rotation steps, each row followed by its count of steps:
The counts run from 0 to 632.
[ 97 125 160 119 128 114 112 158 178 151 123  96 121 125 119  95 130  92
  99 107 126 116 139 127  95 119 153  75 136 102 173  90 107 130  66 116
 150 147 138  85 100 146 162 132 107 148  97 113 148 140 141 168 135  66
  98  87 155 113 188 154 116 150 108  64 156 136 157 136  85 117 103  90
 140 115]
44
[109 120 129 163 129 117 153 148 109 146 109 138 110 140 129 191 132 133
 150 161  98 154 137  98 141 157 130 161 111 123 152 102 139 155 142 198
 122 130 154 131 161 143 106 103 120 122  85 167 133 166 177  97 122 188
 157 140 114  68 133 142 140 110 126 157 145 170 109 137 116  70 101  77
 170 121]
125
[112 106 121 176 149 132 140 132 119 189 105  60 169  97 116 131 111 147
 126 173 101  98 120 158 112 116 100 131  98 132 134 120  79 129 123 130
 143 121 122  92  90 100 111 130 161 154 153 104  95 137  96 163 138 119
  97 140  91 154 125 147 129 145  66 156 129 123 150 122 136 108 110 101
  63 141]
378
[110 100 105 145 118 107 142  93 117 127 130 104 105 120 125 115 130 113
 140 164 106 136 148 137  94 122 119 156 100 139 154 175 138 167 154 165
  97 101  89 191 140 107 121 178  69 163 123 119  98 129 151 190 132 166
 128 135  97 115 129 145 140  95  70 122 165 163  96 130 120 129 111 148
  81 171]
98
[141 117 155 172 139 108 169 129  98 114  79  57 148 164 141 159 150 121
 144 122 158 181 101 131 177 142 116 151 139 141 163 148 102 131 183 138
 100 107 131 125  81 146 112 153 107 142  86 147 126 146 143 114 102 205
 134 163 150 144 147 150  96 135 125 142 130 152 164 100 136 112  83 139
  92 148]
2
[139 140 156 153 129 130  96 110  99 120 126  75 160 163 121 111 178 113
 166 110  97 141  98 157 161 133 145  70 117 147 139 127 104 150 189 115
 118 130 116 147 119 152 140 114 150 193 124 124 110 103 136 159  94 135
  91 105 115 138 178 153 116 128 110 113 112 190 128 121 188 119 107  72
 104 115]
9
[117 141 157  99 126 118 157 155 186 134 108 152  88 129 135 141 123 122
  93  87 162 110 128 124 145 128 159 120 145  83 162 106 114 108  74 150
 147 127 118 107 106 172 171 121  85 113 101 105 166 157 152 145 109 110
 121 131 153 115 145 130 125 113 120  88 160 123 177 134  77 121 100 167
 173 146]
430
[140 122 154 146 145 139 126 181 203 151 131 165  94 111 133 148 113 105
  96 117 150 119 132 144 107 115 113 169 136 128 135 122 136 141 115 166
  79 120 108 125 128 169 159 148 115 148 116 105 177  96  79 132 101 145
 110 135  82 124 143 139 136  98  79 104 102 141 131 132 172  97 179 133
 137 159]
109
[120 139 159 126 171 183 121 110 133 131 112 140  93 131 141 142 107 166
 137 169 131  86 109 114 128 171 131 177 124 117 120 165 133 149 149 143
 107  97 151 143 125 111  84 100  76 157 156 117 146 115 138 148 130 170
 163 162 111 105 100  94 158  41 126  99 150 154 133 131 161 106 147 119
 122 161]
92
[109 126 141 109 146 165  81 157 133 138 126 145 117 138 126 114 147 146
 124 174 115 128  85 141 136 101 132 104 152 173 119 147 112 130 171  78
  57 118 110 148 146  95 126 123  92 155 134 153 153 104 177 146 128 160
 150  97 143  96 131 112 125  90 123 155 106 101 150 162 194 135 168 127
 153 160]
291
[120 154 177 110 141  91 180 180 174 127 132 105 112 104 109 126 119 128
  95 141 153 120 112 113 111 116 164  99 136 118 170 129 115 108  64 109
 159 143 142 117  82 144 126 127  88 169 124 126 118 175 176 102  96 132
 109 116 197 144 128 150 132 120 134 112 172 112 170 124  79  95 100 172
 145 132]
620
[111 105 175 199 144 143 112 146 152 156 129 126 133  89 118 128 126 115
  93 141 136 128 125 150  65 169 103 150  96 108 150 134 111 132 106 164
 129 110 148 119 132 148 122 124 142 171 126 123 113 120  89 180 109  81
  91 107 113 135 120  96 115  96 103 126  92 173  93 100 124 107 158 119
  76 156]
111
[ 87 113 120 162 178 121 129 156 144 145 131 105  75  86 149 107  97  98
 110 165 126 157 155 108  90  88 124 182 140 162 156 160 121 145 119 137
  98  86 141 130 103 115 142 160  84 169 128 122 153 159 117 172 103 141
 120 105 114 138 163 132 115  88  84 119 128 125  94 139 132 157 144 123
 127 159]
488
[120 121 175 117 161 108 177 149 164 135  98 118  98 117 144 171 148 118
 122 124 161 122  87 119 165 152 124 120 127 133 167 156 111 130 124 164
  94 107  93 136 108 182 131 123  80 141  92 145 173 146 171 134  86 181
 117 140 124 129 134 120 142  79  93 130 177 174 151 120 122  67 114 146
 113 155]
392
[145 123 125 165 104 178  96 157  99 126 132 131 149 170 142 160 102  97
 134 110 123 155 137 154 138 138  80 146  99  99 151 127 129 177 132 193
 109 117 126 104 162 144 135 110 156 144 133 113 140 104 107 125 106 144
  68 148  98 136 147 148 138  99 117 117  59 112  92 142 172 136 109 145
  97 121]
114
[ 98 151 132 115 107 187 110 190 146 107 158 165 137 131 105 146  86 101
  90 138 120 131 103 131 104 168 111 126 141 103 167 142 141 133  82 171
 113 133 138 100 146 133 119  50 105 126 124 108 184 141 140 130 118 120
  95  83 125 129 182 147 145 119  94  82 109 105 105 173 147 125 126 146
 128 116]
507
[114 180 123 110  84 160 113 110  76 134 160 101 139 135 129 124 124 116
 108 145  81 156 148 116 135 124 144 119 108  98 154 125 108 100  85 148
 157 161 117 112 119  99 105  90 153 147 182 117  82 178 116 168 116 113
 115 110 127 133 152 154 107 164 160 130  96 114 157 169 134 198  85 154
 136 130]
246
[ 96 146 138 101 166  88 115 117 129 135 140 127 100 114 122  88  95 142
 106 161  80 117 150 162  88  78 153 130 118 118 120 117 111 160 104  83
 124 116 114 160 131  68 151 180  83 180 192 134  80 123 156 131 141  93
 113 144 138 118 130 122 125 100 102  93 121 103 126 146 122 159 116 127
 141 157]
64
[124 113 146 139 110 115 133 103 121 153 127 110 141 133 125 122 174  94
 173 112  89 116 123 137 169 105 140  82  78 122 148 121  97 155 129 171
 143 127  71 160 130 164 166 125 118 165 130 132 127 149 184 190 103 136
  76 133 102 125 146 142 158  99  99 162 131 177 114 158 144 118  99 121
  97 120]
398
[131 106 128 179 105  83 120 170 180 144 150 137 109  88  96 114 144 100
  92 144 133 158 159 120  75 134 132 142  95 141 139 112 142 138  98 172
 116 134  98 161 145 150 149 164 137 174  90 141 111 129 130 166 105  89
 101  97 124  83 141 154 129 130  92 132 122 151  87 100 110  87 156 119
 136 161]
496
[ 85 126 152 111 165 167 130 151 128  97 134 130 113 148 123 134 111  55
  67 150  85 157 147 117  79 161 105 120 123 126 177 164 103 106  82 132
 116 147 142 114 163 113 147  86 102 152 163 175 144 135 163 154 136 115
 143  65 120 148 152 121 110 133 121 126 148  95 119 163 108 155 105 116
  97 136]
318
[110 128 129 134 146 141 137 134 116 155 126 127  96 104 135 118 102 193
  95 151 136  82 122 130  97 121 129 142 145 112 134 130 104 140 113  91
 145  82 166 147  86  81  94 124  78 130 130  95 112 155 153 139 172 117
 142 143 156 127 111  79 141  91  96  85 144 109 158 122  97 126 111 147
 124 171]
451
[176 124  70 146  98 129 132 138 151 135 105 162 108 138 146 146 170 135
 138 125 161  93 141 161 102 150 150 109 138 147 114 154 119 100 137 143
 132  98  92 159 124 130 135 149  76 123 108  69 126 105 117 194 131 148
 121 113 133 151 126 136 166  79 121 132 164 159 142 151 120 131 155 222
 103 166]
562
[130 119 116 150  98 147 134 110  70  93 142 112 117 189 124 120 160  83
 170 149  61 140 153 127 101 151 110  99 108 108 165 158 121 171 136 122
 136 126 151 147 178  86 140  84  82 150 127 156  76 120 182 113 130 148
 140  94 131 140 130 130 117 105 138 150 142 135 102 149 119 156  72 100
  98 114]
322
[ 89 119 142 136 140 100 141 113 117  99 143 179  95  98 152 115 140 149
 110 183  81 142 135 128  75 168 138 164 134 124 137 146 131 131 118 122
 150 131 166 162 169  94 140  98  98 151 138 171  84 155 159 130  94 102
 140  77 138  93 140 114 112  92 128 113 138 186  90 142 125 118 138  79
 152 130]
517
[ 95 167 123  86 146 120 115 154 116 150 145 126 112  96 148 112 101 180
  83 169 114 128 117 101 124 117 183 126 166 136 134 111 130 109 103  79
 100 143 141 113  75  74  83 116 119 126 145 143 140 154 141 103 159 140
 140  96 156  92 152 150 116 142 146 113 129  96 176 185 154 133 138 136
 166 146]
252
[115 127 145 110 164 197  94 142 119 145 121 115 162 132 157 149 103 133
 114 132 135 108  85 169 140 121 103 144 130 105 116 142  95 136 125 118
  85 124 117 126 117 107 127 126 128 150 166  94 138  93  83 124 134 137
  65 146  95 176 134 130 132 110  99 115  99 117 145 177 183 130 151 175
  57 143]
376
[117 120 161 169 149 105 122 114 129 125 127 114  97 133 153 110 143  71
 134 131  69 151 198 138 117  57 155 112 106 116 141 104  95 118 103 114
 144 135 135 115 162 137 181 177 133 157 141 159  87 106 140 120  87 112
 129 108 127 114 112 150 108 113 175 180  95 120 157 178 136 176 120 119
 159 122]
331
[115 142  91 123 119 111 157 129  68 112 106 125 158 191 145 180  75 126
 125 137  85 174 141 163 130 162  98 153 126  81 123 122 146 134 119 167
 135 120 133 115 164 108 129 128 148 104 155 119  76 146 121  89 131 133
  68 155 142 145 166 171 105 161 120 128 104 132 117 158  94 147  79 150
 119 124]
153
[127 123 115 131 135 181 132 168 144  90 101 158  92 175 131 157 140  98
 112 129 108 142 135 117 118 182 109 121 166  98 161 137 126 141 116 165
  96 138 171  95 150 136 149  91  95 107  78 165 168 105 133  71 145 186
 152 108 105 125 149 151 127 122 144 108 159 121 140 163 122 107 104 118
 137 149]
316
[123 163 126 146 136  64 151 137 176 129 112 127  81  80 133 116 122 169
  69 159 141 134 136 166  99 118 149 178 144 137 133 129 116  96 111 107
 123 125 133 113  91 100 130 159  81 143 162 125  90 164 102 131 135 186
 160 140 155 125 127 136  97 133 111 133 170 126 190 122 111 147 133 160
 152 184]
260
[115 107 104 114  73 111 156 155 119 132 149 154 111 149 162 149 122  90
 144 112 108 137 163 135 135  80 126 124 132 125 157 130 121 134 103 158
 119 124  74 168 165 163 150 138  87 109 111 114 126 148 160 148  82 130
  96  97 142 114 140 166 141  96 102 156 112 112 137 205 127 146 121 186
 152 120]
135
[135 134  94 142  82 152 112 148  90 138 156 164 141 154 116 155 117 164
 169 143  91 125 125 114 106 167 137 120 115  94 143 117 142 174 133 174
 139 134 168 123 157 104  89  52 120 115 107 133 121 145 172  82 140 171
 123 135 133  90 147 154 163  88 129 122 115 127  94 159 159 105  89 103
 160 100]
511
[111 136 145 110 118 101 117 148 158 101 140 133 120 146 119  81 122  72
  95  87 100 164 134 145 104 137 129  95 142 101 163 108 115 150  90 126
 124 135 120 118 122 144 184 143 119 158 116 126 125 112 126 143 125  92
  83  97 137 145 217 174 108 154  95  54 145 143 128 150 107 129  82 113
 128 113]
43
[120 116 166 160 126 153 119 108  78 144 109  71 133 143 159 125 164 106
 137 141 107 146 161 154 154 105 134 139 105 126 106  98  98 100 171 117
 127 141 103 147 128 137 112 144 176 168 140 121  91  90  97 162  96 129
 109 113  87 116 112 134  89 154 155 148  67 148 173 162 177 149 158 118
 100 156]
369
[153 144 119 177  93  64 145 134 157 160 103  83 153 128  89 117 150 134
 109 121 154 139 148 138 105 139 164 118 135 136 130  89 146 115 128 130
 118 142  83 134  95 122  91 178 109 165 104 114  92 138 132 174 143 121
 101 118 170 102 133 158 101 165 123 119 140 152 169  79  92 117 114 171
 109 153]
268
[129  95 104 175 112 171 145 155  96 130 109 120  79 113 154 148 146 154
 118 143 153 162 145 104 125 139 101 170 131 134 147 147 114 153 145 167
 103  96 118 166 115 132  96 118  76 110  63 129 141 139 156 134 124 190
 179 138 122  84 112 124 124  98 103 142 130 104 110 118 130 116 146 156
 142 190]
485
[164 133 152 145 164 180  83 169 131 146 112 161 125 145 117 183 127 149
  91 189 155 117  92 157 103 170 112  92  98 153 105 147 108 116 140 137
 122 115 145 129 153 128 142 110 151 150 168 132 122 125 142 134 119 123
 114 137 114 150  93  85 147 102 134 184 108 116 102 111 139 106 158 147
  97 174]
575
[111 149 118 105 124 163 137 111 121 163 123 135  87 158 148 145 102 164
 140 139  94 103 148 109 161  92 128 150 110  71 166  99  95 154  78 152
 141 124 122 118 128 113 140 127  71 115 151 115 102 159 164 123 170 176
 150 192 122  94 100 136 140 101 141 135 155  96 173 171  98 160  64 161
 144 134]
58
[ 96 107 143 121 133 152 103 162 121 140 144 115 122 133 140 110 119 116
 126 143 132 126 111 142 121  94 133 134 145 151 135 149 123 171 158  96
  61  87 104 195 137 121  95 139  83 158  94 103 158  94 151 141 101 111
 118  89 128 120 144 129 133  76  92 110  75 110 117 158 172 127 171 152
 113 154]
101
[147  91 142 243 123 123  93 161 117 165 101  71 153 150 137 114 146 107
 158 126 162 161 141 156 103 141 123  72 118 139 176 133  90 155 144 115
 118 110 166  79 149 136 120 147 132 161  79 135 145 125 126 159 129 113
 107 111 161 114 138 131  85  89 160 165  74 140 121  94 140 139  94 141
  73 134]
302
[122 165 130  99 100 187 112 147 152 117 127 146 138 153 104 146 134 114
  49 142 128 112 109 139 127 193 132 131 136 127 125 148 135  76 127 166
  77 149  79 113 121 132 133 102  98 127 189 121 156 111 114 195 144 158
 135 113 105 123 142 129 112 150 131 107 133 129 160 146 150 142 147 157
  89 171]
279
[139 100 131 166 135 121 121 148 133 102 101 114 100 144 146 116 166  74
  88 143 138 205 146 147 116 135 120 148 143 163 151 160 119 114 153 125
  70 126 104 156 162 138 170 187  95 148 120 160 135 100 113 161 112 158
 142 113 114 119 151 149  83 133 142 141  99 143 128 122 120 143 143 161
 107 173]
297
